128 stands for zero in the data rows.
Some points, each followed by its number:
  131  159  90  96  93  84  75  150  73  184  128  102  137  135  102  145 0
  141  147  67  113  129  77  197  189  85  131  150  83  99  106  102  165 1
  103  104  147  125  158  150  107  114  149  135  128  137  109  143  126  121 2
  145  134  148  147  99  131  126  114  130  122  113  157  157  126  151  112 3
  128  126  123  137  153  149  181  144  147  109  145  119  115  120  125  140 4
  156  151  129  92  125  226  116  88  171  95  184  84  178  120  97  111 5
  109  114  140  134  146  147  121  114  146  126  126  144  114  137  135  123 6
  128  129  103  133  153  122  205  156  136  100  145  94  105  113  126  142 7
  135  133  148  123  120  164  104  102  146  119  133  138  155  120  132  115 8
  143  125  119  157  102  66  168  142  89  120  93  163  132  120  170  129 9
  108  105  133  129  159  116  123  131  128  135  120  137  96  137  130  135 10
  132  143  126  122  109  130  122  124  113  132  127  126  148  127  130  126 11
  190  184  81  150  54  71  194  168  68  115  118  129  180  95  142  134 12
  152  148  116  136  86  98  134  133  100  128  114  140  154  119  142  130 13
  129  123  132  133  137  138  147  133  138  122  130  128  125  128  131  129 14
  151  150  131  136  101  168  135  120  148  114  144  122  167  120  129  113 15
  116  120  123  124  121  111  98  135  118  148  121  133  123  139  121  122 16
  76  70  154  116  183  141  72  107  156  142  122  137  77  152  111  128 17
  115  125  129  120  129  133  92  126  133  143  126  126  130  136  123  123 18
  82  88  113  124  202  105  157  161  137  130  131  100  48  135  100  148 19
  105  118  131  121  127  125  99  121  130  144  123  133  131  140  123  123 20
New points follow, each followed by the number of its nearest point above by angle, seen from the average point of the numbered points.
  157  162  102  92  108  184  129  121  144  103  181  77  168  113  91  129 5
  129  140  111  117  119  109  116  142  104  146  126  123  127  130  114  140 0
  141  140  69  127  127  70  187  184  90  124  139  86  104  109  109  157 1
  118  117  113  133  129  77  148  144  99  130  112  138  109  128  138  139 9
  130  144  123  121  109  127  120  122  118  129  130  125  146  129  131  125 11
  148  137  129  102  118  167  120  115  140  109  148  108  150  125  118  120 5
  116  129  135  99  168  185  122  121  157  120  162  86  116  133  92  135 5
  130  139  109  125  119  108  124  147  110  145  130  111  121  128  108  138 0
  102  85  147  175  132  33  162  131  99  129  62  202  99  135  197  129 9
  121  113  178  160  93  111  86  89  130  142  84  202  155  140  181  100 3
  137  147  125  123  102  119  117  124  112  136  140  123  156  124  133  121 11
  100  84  143  141  155  98  115  112  122  136  106  166  84  132  134  133 10
  107  103  102  101  173  132  119  147  123  126  153  91  76  131  82  143 19
  156  156  95  139  100  110  153  161  109  133  134  109  150  114  113  132 12
  109  109  99  104  187  142  125  153  132  121  153  92  75  133  82  146 19
  125  132  156  128  128  160  101  95  144  129  127  146  145  135  134  116 8
  136  134  96  123  131  104  161  153  116  120  137  104  115  120  112  144 1
  118  126  122  128  113  103  95  130  110  157  112  142  131  138  128  126 16
  135  126  124  124  129  161  129  134  147  122  149  107  130  125  100  129 5
  155  145  136  148  85  136  138  121  135  123  116  152  171  118  156  113 3
  107  104  101  100  179  137  118  137  132  129  149  89  70  131  80  149 19
  135  148  110  99  126  186  109  134  153  128  172  72  138  126  70  128 5
  134  151  104  104  96  95  90  147  86  167  130  108  134  133  104  146 0
  181  175  106  156  80  99  200  161  100  115  117  135  165  101  152  136 12
  128  149  115  94  138  156  100  131  126  141  156  92  131  129  81  135 5
  116  132  115  105  145  144  121  130  135  126  151  89  118  128  105  135 5
  151  153  125  140  70  67  98  125  76  149  91  166  168  126  158  131 13
  125  117  137  138  141  126  151  123  133  114  124  136  117  122  142  125 14
  129  148  135  95  127  192  93  113  148  141  162  99  156  140  102  129 5
  121  101  126  187  130  53  191  171  106  130  80  170  84  129  159  143 9
  114  130  110  100  151  126  114  148  121  145  148  90  103  137  91  146 19
  141  144  123  113  130  164  125  124  146  120  147  104  141  124  134  132 5
  151  142  124  142  78  78  104  131  82  139  95  162  164  129  154  120 13
  142  139  126  115  133  173  132  125  146  120  152  105  141  124  115  126 5
  117  110  140  157  130  99  152  127  126  128  101  159  117  128  158  123 9
  127  139  117  107  136  149  105  132  126  134  145  101  128  127  97  134 5
  146  141  136  145  95  130  133  125  127  125  118  148  159  122  146  116 3
  99  91  152  165  165  92  177  137  136  124  94  167  79  135  168  129 10
  139  127  129  154  108  69  162  141  95  120  99  158  133  120  158  130 9
  154  129  174  166  83  128  125  88  132  110  91  210  178  116  192  104 3
